In the rows, 128 means zero.
T: 3 groups of rows, each row roughly a mix of its group's hidden directions:
T (94 x 10):
[[175 128 109  74  97 146 134 121 114 138]
 [153 114 108 104  79 135 166 152 106 108]
 [ 98 163 155 139 162  94  86 131 133 118]
 [148 165 146 153 110 151 114  76 145 109]
 [160 142 164 126 120 126 127 168 104  79]
 [109 116 134 103 134 145 150 199 127 114]
 [ 97 142 144  90 145 146 134 146 132  71]
 [109 105 162 149 100 180 138 137  96 124]
 [161 118 114 100 161  93 151 100  99 152]
 [149  87 116 116 110 167 160 119  97 156]
 [152 121  94  89 155  90 132 105 131 162]
 [126 141 104 139 183 123 181 118 141 118]
 [109 132 168 146 115 148 120 122  64 116]
 [122 111 148 182 147 125  77 119 125 107]
 [138 176 126 149 136 128 103 131  71 109]
 [124 116 145 128  75 133  71 145 112 139]
 [187 142 157 160 109 136 118 101 136 144]
 [151 101 115 127  83  78 146 118 102 123]
 [106 140 138 107 186 143 120 174 122 116]
 [136 141  95 115 172 147 173 123 162 135]
 [113 143 156  95 163 139 120 150 120  74]
 [111 178  98 158 164 137 135 107 133 156]
 [142 122  95  84 142 128 133 121 114 187]
 [114 132 178 165 105 138  85 106 123 123]
 [158 118 142  96  93 149  77 130 118 152]
 [113 141 122 162 197 117 112 112 135 141]
 [156  83 117 101 140 104 168  98 135 144]
 [142 166 159 128 135 142 132 160 114  72]
 [ 79 125 129 170 169 108 133 154 142 130]
 [154 129 136 139 111 134 158 112  64 100]
 [102  92  90 133 119  99 104  90 122 155]
 [123 111 152 110  98 157 132 180 135  89]
 [139 109 153 169 132 126  73 116 102 106]
 [162  99  82 110 111 158 152 123 123 158]
 [ 95 128 133 102 112 158 151 168 142  85]
 [122 156 141 142 117 181 139 175 148 111]
 [ 99 129 189 135 145 135 131 133  83 137]
 [178 109 148 110 103 136  91 112  94 115]
 [128 137  99 132 198 126 145 115 157 134]
 [146 143 166 100  75 136 126  93 113 126]
 [136 143 164  86 159 135 153 161 128  96]
 [157 132 123 151 154  93 102  87 108 161]
 [149 159 144 134 149 109 125 161  88  85]
 [123 125 152 104 104 146 141 171 126  73]
 [ 95 141 160 152 137  98 102 131 165  92]
 [118 143 110  84  93 108 181 140 123 135]
 [142 165 130 176 119 170 130 162 137 142]
 [ 83 112 102  99 160 110 140 167 110 123]
 [178 116 166 120 130  95 105 107 103 108]
 [121  66 130 103 109 109 118 168 113 125]
 [104 135 131 122 186 124  84 145 104 109]
 [109 132 179 125 153  95 127 109  82 124]
 [ 92 136 179 125 143  85 115 111 105 116]
 [130 139 118 136 202 129 121 104 151 142]
 [150 143 165  94  84 136 120  88 115 133]
 [157 145 158 132 101 166 143  99 170 134]
 [145 124 155 146  90 120 142 101  93  81]
 [137 128  93 140 109 165 124 157 184 128]
 [127 115 164 154 103 107  85 115  90 105]
 [137 142 151 108  77 119 100 113  83 142]
 [171 106  75 113 114 116 151 109 152 125]
 [167 118 158 112 120 132  76  99 100 128]
 [ 92 171 154 149 140 117  82 143 130 111]
 [132 124 152 167 174 150  87 108 145 131]
 [ 95 126 172 168 103 144  90 139 133 138]
 [163 105 103  96 147 101 168 113 147 150]
 [162 119 128 106  72 126 142 126  90 102]
 [118  83 131  82 117  95 124  90 128 113]
 [112 190  99 153 150 133 152 106 130 131]
 [149 131 101 103 149  72 138 112 165 129]
 [103 132 163 156 104 176 119 147  95 116]
 [147 119  77 135  89 162 124 138 164 120]
 [124 134  96  90  78 111 163 151 117 128]
 [154 133  81 108 138 101 133 128 183 135]
 [162  90  99 112  97 145 173 116 128 132]
 [126 124 111  81 143 123 125 119 105 190]
 [150 144 146 129  92 165 170 128 168 136]
 [127 159 107 157 163 126 117  85 134 169]
 [ 88 119 178 171 115 126 100 144 127 127]
 [113 139 152 165 187 143 120 106 153 137]
 [136 172 115 176 139 142 129 173 109 132]
 [ 97 132 179 172 107 125  99 113 124 118]
 [169  99 138 115  88 128  98 131  93 103]
 [141  90 111 120 100 130 166 126 182 118]
 [138 120 107  85 138 131 134 120  97 187]
 [ 98 131 157 160  99 176 116 154 128 108]
 [153  99  95 101 107 161 158 127 118 164]
 [140 146 155 101  76 125 105 106  93 144]
 [110 128 179 125 140 134 140 127  67 141]
 [122 145 102  91  86 116 180 138 121 130]
 [125 117  88 105  90 121 168 169 130 115]
 [170 101 127  82  88 125 114 137 104 118]
 [169 108 153 113  90 129 106 115  90 103]
 [129 184 146 115 165 152 160 140 139 109]]
one row of each group, then the others: which group is each in?
[154  87 114  96 146 106 164 102 138 155]
Q
[100 156 120 147 124 160 124 181 121  92]
N
[ 90 124 160 185 148 116 100 124 133 117]
U

[180  92 153 124 122  90 118 137 104 144]
N
[140 141 161  87 151 107 141 126 111  76]
N
[107 135 152 168 108 141 117 146 161  79]
Q
[104 119 156 154 101 185 121 146 103 124]
Q
[ 93  91 114 110 118 152 123 103 169 161]
N
[121 108 116 115 124 119 139 137 206 134]
Q
[119 127 169 112 163  93 140 109  85 142]
Q
[162 112  96  87  88 126 129 155 101 127]
U
[138 129 168 151  95 126  95  90 103 101]
U
